(in the rows, 128 means zero)
Named turns come first, each shown by rows before and after it. Which turns, in which order, take the first row of each pair that follows to the second? Write the first one first, as in the answered first pair.
fogab:
[134 154 108  94 131 112 167 116 143 149 107 164 120 134 115 167 123 140
 121 129 128 119]  ->  [162 143 113 128 121 134 118 112 112 132 114 142  80 104 109 149 153 130
 120 113 153 148]
[135 116 151 119 179 118 142 104 122 171 137 155 174 160 126 128 156 119
 101 122 124 121]  ->  [156 109 156 134 164 128 106  80 101 164 142 137 142 156 113 137 164 109
  87 125 125 130]
[134 141 113 139 133 116 134 142 134 136 122 147 141 119 119 134 128 137
 121 124 140 128]  ->  [143 143 118 136 121 117 120 132 127 131 126 140 124 128 110 146 116 127
 120 132 126 129]
[ 97 124 177  93 129 117 116 118 150 113 126  97 174 165 146 101 162 127
 132 116 128 111]  ->  [111 121 185  96 115 123  90  96 140 107 128  80 149 168 135 110 160 121
 124 119 130 118]
pupup:
[168 117  88 129 118 178 105  92  93 107  79 112  40 134 134 110 117 167
  96 139 122 119]  ->  [159 109 106 131 128 170  92  99  99 110  76  84  53 137 146  75 143 164
 102 132 131 116]
[127 125  99 138 135 143 193 122 156 159 113 133 199 134 141 157 106 164
 124 142 122  80]  ->  [138 131 106 128 124 139 177 102 154 153 118 125 172 152 126 184  88 148
 108 149  98  78]
[109 127  91 148 146 108 141 161 124 150 107 136 140 107 110  98 165 160
 125 130 130 128]  ->  [124 132  75 142 135 112 154 140 115 151 108 153 117 109  92 145 136 156
 110 147 113 130]
vuge:
[ 78 118 162 138 145  85 145 164 151 123 134 144 139 138 120 101 123 118
  99 127 119  97]  ->  [102 114 171 136 122  89 100 133 127 110 140 123  96 146 103 130 113  98
  80 135 113 116]
[147 149  88 135 122 132 180 119 132 138 127 184 116 117 107 213  75 132
 121 147 105 131]  ->  [173 134  85 171 118 160 140 121  99 124 134 163  87  69 102 184 116 125
 123 122 139 166]
[153 123 108 157 132 148 138 146 101 126 127 134 115  83 127 115 148 144
 143 100 168 137]  ->  [119 141 110 106 139 118 177 144 142 144 114 155 150 145 126 156  96 145
 143 127 125  98]
[150 116 109 144 119 147 116 132 112 129 133 136  98 106 123 142 137 131
 118 121 148 137]  ->  [120 123 103 125 146 127 156 155 133 141 124 153 140 113 136 131 133 143
 130 120 142 114]
kalu:
[117 113  82 175 105 103 147 143 101 147  93 161 130 133  89 166  70 110
 142 152 115 121]  ->  [121 106 137 171  89 102  69 128  96 126 101  81 104 161  97 121 117  91
 134 143 118 132]
[149  94 146 148 124 154  86 138  95 121 121 102 130  91 150  79 165 118
 130 107 183 138]  ->  [140 109 106 150 142 146 162 167 107 142 116 172 164  70 146 111 131 137
 144 106 188 123]
[123 122 148  92 106 107  84 156 123 109 130  70 105 131 161  93 179 111
 128 126 127 122]  ->  [106 136  85  95 131  96 183 187 147 138 119 160 151 106 157 139 135 135
 145 130 134 105]

Between the rows of a pair lie two turns.
[122 150  96 108 134 118 175 159 103 126 110 141 104  95 181  96 161 123
 137 121 157 145]  ->  [110 155 125  55 117  95 156 124 121 119 105 118  90 172 170 132 124 110
 116 153 106 122] => vuge, pupup
[168 120 123 147 111 159 110 114 104 112 132 130  80  86 108 125 131 120
 102 109 156 157]  ->  [146 131  95 141 135 142 175 147 122 134 129 173 123  74 117 125 117 137
 115 109 158 141] => kalu, kalu
[154 113  96 165 123 147 112 129  66 122 132 118  74 100 122 122 156  88
 116  94 142 161]  ->  [117 134  76 117 140 112 196 136 109 146 117 176 133 142 121 173  93 102
 115 124 105 112] => vuge, pupup
[112 111 165  79 124 139 115 141 201 123 150 128 133 165 181 140 101 132
 132 147 134  73]  ->  [111 110 142  93 133 142 152 161 198 135 147 161 150 131 183 138  99 145
 142 139 149  76] => pupup, pupup
[164 127 156 106 117 136  81 119 105 117 134 103  73 123 133 152 152 139
 155 175 138 127]  ->  [130 131 122 117 148 129 161 170 128 144 128 150 134  99 154 135 152 166
 183 168 158 115] => pupup, kalu
[135 127 107 155 135 136 142 142 114 121 135 168 134  76 139 141 130 156
 153 114 149 144]  ->  [122 122 129 153 138 137 119 151 122 120 136 129 143  86 152  95 153 154
 160 106 151 142] => kalu, kalu
[143 127 140 147 112 143 100 122 108 121 144 102 108 108 116  96 158 121
 121 117 136 168]  ->  [133 132 116 152 127 138 152 150 120 140 142 144 139  87 123 101 144 132
 136 111 150 162] => pupup, kalu
[128 130 146 113 127 116  90 117 141 144 128  79 112 171 146 118 111  97
 113 142  88 138]  ->  [141 143 106 122 122 114 124 113 141 152 127 133 106 149 135 170  78 100
 107 148  77 133] => kalu, kalu
[ 72 138 127  91 170  90 206 153 145 140 111 132 173 177 126 121  92 149
 137 139 102 120]  ->  [154 121 135 134 122 134  94  83  80  91 132  84  53 137  91 153 112 111
  98 136 117 180] => pupup, vuge
[160 130 168 128 100 127  70  96 111 108 127  82  87 148 104 136 146 121
 101 128 114 157]  ->  [120 146 103 142 147 114 190 169 143 147 116 171 174  92 128 121 139 159
 145 111 148 137] => pupup, kalu
[142 122 127 121 105 143 108 107 115  99 140 116  89 116 116 151 104 132
 114 145 139 142]  ->  [120 117 142 129 125 140 106 137 125 103 141  96 119 108 138  93 142 146
 133 129 156 139] => pupup, pupup
[112 126 173 109  90 123  84  98 117 108 113  92 127 191 129 127 115 100
 118 153 116 127]  ->  [ 88 129 160  95 105 105 133 125 138 130 106 118 175 195 142 115 103 118
 132 155 110 101] => fogab, fogab
[ 94 139 169  98 137 132 132  99 149 135 144 104 150 151 138 127 118 111
 123 141  94  95]  ->  [139 126 150 142 122 161 103  97 102 121 156 101 100  84 127 123 149 104
 122 123 137 136] => kalu, fogab
[139 127 153 128 120 131 108 111 116 117 130 107 100 131 126 130 131 120
 114 131 124 140]  ->  [139 139 122 133 127 130 151 119 122 134 126 155 118 117 117 157 104 131
 121 129 115 133] => kalu, kalu
[128 105  61 141 142 161 207 170  98 158 177 180 135  24 139 150 116 152
 173  96 137 176]  ->  [122 114 142  46  97 130 122  75 119 132 171 104  95 173 113 214  54 114
 118 156  41 134] => vuge, pupup
[128 120 151  71 120 128  93 166 181 162  95 119 123 165 154 129  99 129
 131 185  98  52]  ->  [181 105 130 142 113 169  48 167 124 140 113 109  65  80 141 102 153 117
 131 158 155 107] => kalu, fogab
[161 119 153 135  98 132  48  99 108 112 136  89  74 137 128 115 141 121
 110 130 137 143]  ->  [112 140 148  80 120  96 120 115 163 138 122 124 134 193 130 141  90 133
 118 158  93  92] => vuge, vuge
[107 130 152  84 132  99 170 125 166 143 114 152 163 190 120 150  89 139
 115 159  96  83]  ->  [ 99 111 134 131 156 118 191 177 161 146 113 153 187 132 146  86 143 149
 148 126 152 105] => fogab, fogab
[150 112 160 152 122 126  87 129 121 112 129  75  96 124 145  92 188 100
 116 102 119 135]  ->  [143 140  85 143 136 110 202 143 137 144 116 182 135 106 129 171 109 118
 117 124  95 112] => kalu, pupup
[117 129 127 124 180 146 143 140 130 126 106 179 125 151 134 145 103 127
 136 135 159 113]  ->  [109 115 155 124 183 144 110 145 133 116 107 136 129 164 147 107 127 124
 139 134 160 117] => kalu, kalu
[157 133 135 114 130 137 122 113 128 132 142  95 139 166 197 122 143 132
 148 107 103 119]  ->  [159 140 111 107 132 133 149 114 131 136 141 131 144 162 188 154 110 138
 149 115  93 114] => kalu, pupup
[117 143 115 127 121 128 150 123 129 127 132 153 133 150 115 149  99 121
 129 132 101 124]  ->  [111 124 149 133 124 129 114 135 131 119 130 101 138 155 128  91 146 119
 141 119 116 129] => kalu, pupup
[170 133  83 165 114 155 158 126 120 138 131 186 102  67 109 163 113 133
 138 107 157 138]  ->  [ 96 133 132 110 148 111 178 160 183 157 112 147 188 153 143 102 123 148
 157 117 131  86] => kalu, fogab
[149 134 155 117 112 122 109  95 114 137 128 124 114 165 128 149 117 119
 102 142  92 130]  ->  [138 141 130 117 127 113 159 114 129 147 119 165 140 153 132 151 101 132
 117 146  91 121] => kalu, kalu
[113 101 119 161 148 171 118 104 120 115 160 140 112  54  77 169 108  69
  81 107 189 136]  ->  [ 89  99 119 167 163 166 134 134 136 122 159 129 150  49  99 122 139  77
 102  86 207 134] => kalu, pupup
[147 108 115 139  99 161  70 104  75 110 123  88  68 113 122 140 151 111
 133 115 113 126]  ->  [104 129 117  81 113 118 132 112 125 130 103 118 127 180 123 175  92 121
 134 146  67  74] => vuge, vuge
[148 101 125 135 123 141 108  96  97  92 127 130  73 108 120 129 150 136
 119 111 124 150]  ->  [137 113 132 106 117 125 123  84 117 100 120 140  81 145 112 160 111 134
 113 134  90 127] => fogab, fogab
[111 119 129 126 141 108 149 163 154 129 122 123 158 133 150  97 144 144
 138 119 123 109]  ->  [148 125 119 120 108 126 123 111 128 115 127 134 102 139 118 172 102 121
 103 137 102 122] => pupup, vuge
[145 105 147 123 131 125  96 122 121  99 120 109 106 131 132 129 142 128
 135 121 108 119]  ->  [152 112 115 124 131 124 131 122 120 109 118 151 106 121 127 170 117 128
 128 125 101 115] => kalu, kalu
[119 128  85 129 159 128 190 149 142 160 121 169 171 113 139 101 111 151
 144 121 157 115]  ->  [169 113  94 167 132 160 111 114  96 132 136 132  91  81 124 103 143 134
 127 107 175 162] => vuge, vuge
[ 85 145 136  76 127 113 153 126 168 142 117 137 143 172 128 159  83 132
 121 150  88  89]  ->  [133 114 160 131 107 155  54 117 116 107 136  66  84 121 131 102 158 119
 120 116 134 145] => pupup, fogab
[ 84 110 151  73 126  97  99 146 155 123 141  52 120 158 168  79 169 149
 104 131 135 102]  ->  [109 131  96  60 117  92 166 121 151 134 140 144 105 149 127 189  84 148
  78 162 104  92] => kalu, pupup
[114 116 120  91  97 106  93  87 123 125 127 134 119 162 102 186  97 113
 111 147 111 127]  ->  [136 102  94 159 111 139 103 124  96 124 133 140 114  75 117 131 156 120
 132 105 172 161] => vuge, pupup
[139 137  95 144 101 146 109 106 105  95 132 110  73  93 112 131 154  84
  93 131 136 116]  ->  [109 150  99  95 107 114 148 108 140 110 122 131 111 145 111 161 107  91
  97 156  97  78] => vuge, vuge
[163 101  96 134 136 115 131 121  92 114 137 135 110  69 121 131 150 130
 139 113 159 132]  ->  [167 101 112 121 123 112 102 100  94 106 144 107  87 105 109 148 148 118
 126 123 142 128] => pupup, pupup
[138 181 108 142 182  82 188 151 132 134  37 174 186 119 143 151 152 155
 115 109 132 108]  ->  [204 164 113 169 142 115 109  91  81 105  53 148  95  96 110 195 155 130
  84 110 133 152] => pupup, vuge
[151 122 172 130  99 139  68  92 110 112 133  66  99 135 134 125 139 112
  93 133 130 143]  ->  [ 88 135 164  98 137 102 145 150 165 137 113 100 191 158 166  98 132 138
 127 131 125 105] => pupup, vuge
[174 116 154 153 134 127  77 127 104 106 142  71  88 110 133 113 159  95
 137 120 152 139]  ->  [128 139 110 126 166  94 202 160 152 148 128 157 168 128 142 156  99 125
 155 138 125  97] => fogab, pupup
